B =
[[123 121 129 102 123 138 132 116 142 133 143]
 [114 126 117 122 129 137 132 126 123 127 128]
 [119 131 121 128 132 130 132 135 126 128 118]
 [115 132 123 122 129 131 131 136 128 126 115]]
Read off the entry in the bottom-left corner.
115
The top-right entry: 143
The entry just left of 135: 132
Read off the entry just right of 142.
133
The 2nd largest entry -> 142
The bottom entry of the column that holds the smallest entry: 122
Read off the 1st entry on the main diagonal.
123
Read off the fourth entry from the end, reading row by row.
136
Read off the bottom entry of the column that holds the largest entry.
115
The 5th entry in reading order is 123
The third entry in reading order is 129
Read off the entry just right of 114.
126
The minimum: 102
The 2nd entry on the diagonal from the top-right corner: 127

[[126 124 150 117 117 128 132 126 132 133 140]
 [109 127 123 136 124 149 126 155 145 129 131]
 [136 115 118 127 128 115 138 115 104 127 105]
 [140 111 129 131 128 141 123 156 152 134 148]
 [126 127 130 112 114 138 133 135 136 125 125]
 [110 109 133 125 130 120 131 135 119 123 126]
 [126 128 110 137 126 133 132 113 100 123 125]
 [121 145 133 128 142 139 112 128 142 119 135]
 [131 118 117 137 123 150 137 134 128 143 132]]
Counting starts at 0.
The entry directly below the smallest entry?
Answer: 142
The entry at the centre: 138
The entry directly below the largest entry: 135
The top-right entry?
Answer: 140
The bottom entry of the column that holds the largest entry?
Answer: 134
The entry at row 0, column 1 is 124
The maximum?
Answer: 156
The entry in row 2 and column 1 -> 115
The entry just right of the largest entry?
Answer: 152
The entry directly above the smallest entry: 119
The entry at row 2, column 0?
Answer: 136
The top entry of the column that holds the smallest entry?
Answer: 132
The entry at row 0, column 0 -> 126
The entry in row 0 and column 2?
Answer: 150
The entry directly below 152?
Answer: 136
The entry directly below 120: 133
The entry in row 1 and column 2: 123
The entry just left of the largest entry -> 123
The entry in the bottom-right corner?
Answer: 132
The bottom-left entry: 131
The entry just left of the smallest entry?
Answer: 113
The entry at row 1, column 1?
Answer: 127
The entry just left of 143: 128
The entry at row 1, column 0?
Answer: 109
The entry directly above 156?
Answer: 115

Questions about the table below.
1) Which number is the second entry on the diagonal from the top-right corner?
2) Which number is the entry directly above the largest entry?
3) Which number is the top-right entry?
4) Which number is the third entry in reading order?
5) Which number is the smallest entry in the first column?
6) Which number is the largest entry in the last column?
7) Which number is the entry just right of 114?
8) Which number is the bottom-right entry?
[[124 129 130 132 141 132]
 [126 118 131 107 124 140]
 [143 123 134 118 111 122]
 [142 124 130 115 122 123]
 [126 124 137 127 131 121]
 [123 124 134 129 131 126]
 [132 125 128 130 109 137]
 [125 126 129 125 132 139]
 [113 135 125 118 117 127]
 [129 129 125 125 113 122]
 [117 119 135 117 119 134]
 [114 121 136 117 122 130]
 [132 123 136 126 122 120]]
1) 124
2) 126
3) 132
4) 130
5) 113
6) 140
7) 121
8) 120

arr = [130 139 105 109 129 103 141 115 123]
The 1st entry: 130
The entry just right of 139: 105
The second entry from the right -> 115

grid =
[[130 139 140 134 125 120 120 123]
 [133 143 144 131 122 119 107 119]
 [130 138 139 134 125 120 121 124]
 [123 126 128 141 131 121 155 135]
 [125 129 131 139 130 121 146 132]
 [129 137 138 135 126 120 125 125]
 [126 131 133 138 128 121 139 130]
 [126 130 132 138 129 121 142 130]
 [130 138 139 134 125 120 122 124]
 [132 142 143 132 123 119 111 120]
 [125 129 131 139 130 121 147 132]
 [134 145 146 130 121 119 101 117]
 [127 133 135 137 128 120 134 128]
 [130 137 139 135 125 120 123 124]]
Indices start at 0.
Report the entry just left of 144.
Answer: 143
The bottom-right entry -> 124
The smallest entry -> 101
Report the bottom entry of the column that holds the largest entry.
Answer: 123
Report the top-left entry.
Answer: 130
The entry in row 2 and column 0 is 130
Report the entry at row 0, column 2.
Answer: 140
The entry in the bottom-left corner: 130
Report the entry just right of 140.
Answer: 134
Report the entry in the top-right corner.
Answer: 123
The entry in row 0 and column 1 -> 139
The entry at row 1, column 0 -> 133
Report the entry just right of the smallest entry.
Answer: 117
The top entry of the column that holds the largest entry is 120
The entry at row 2, column 1 -> 138
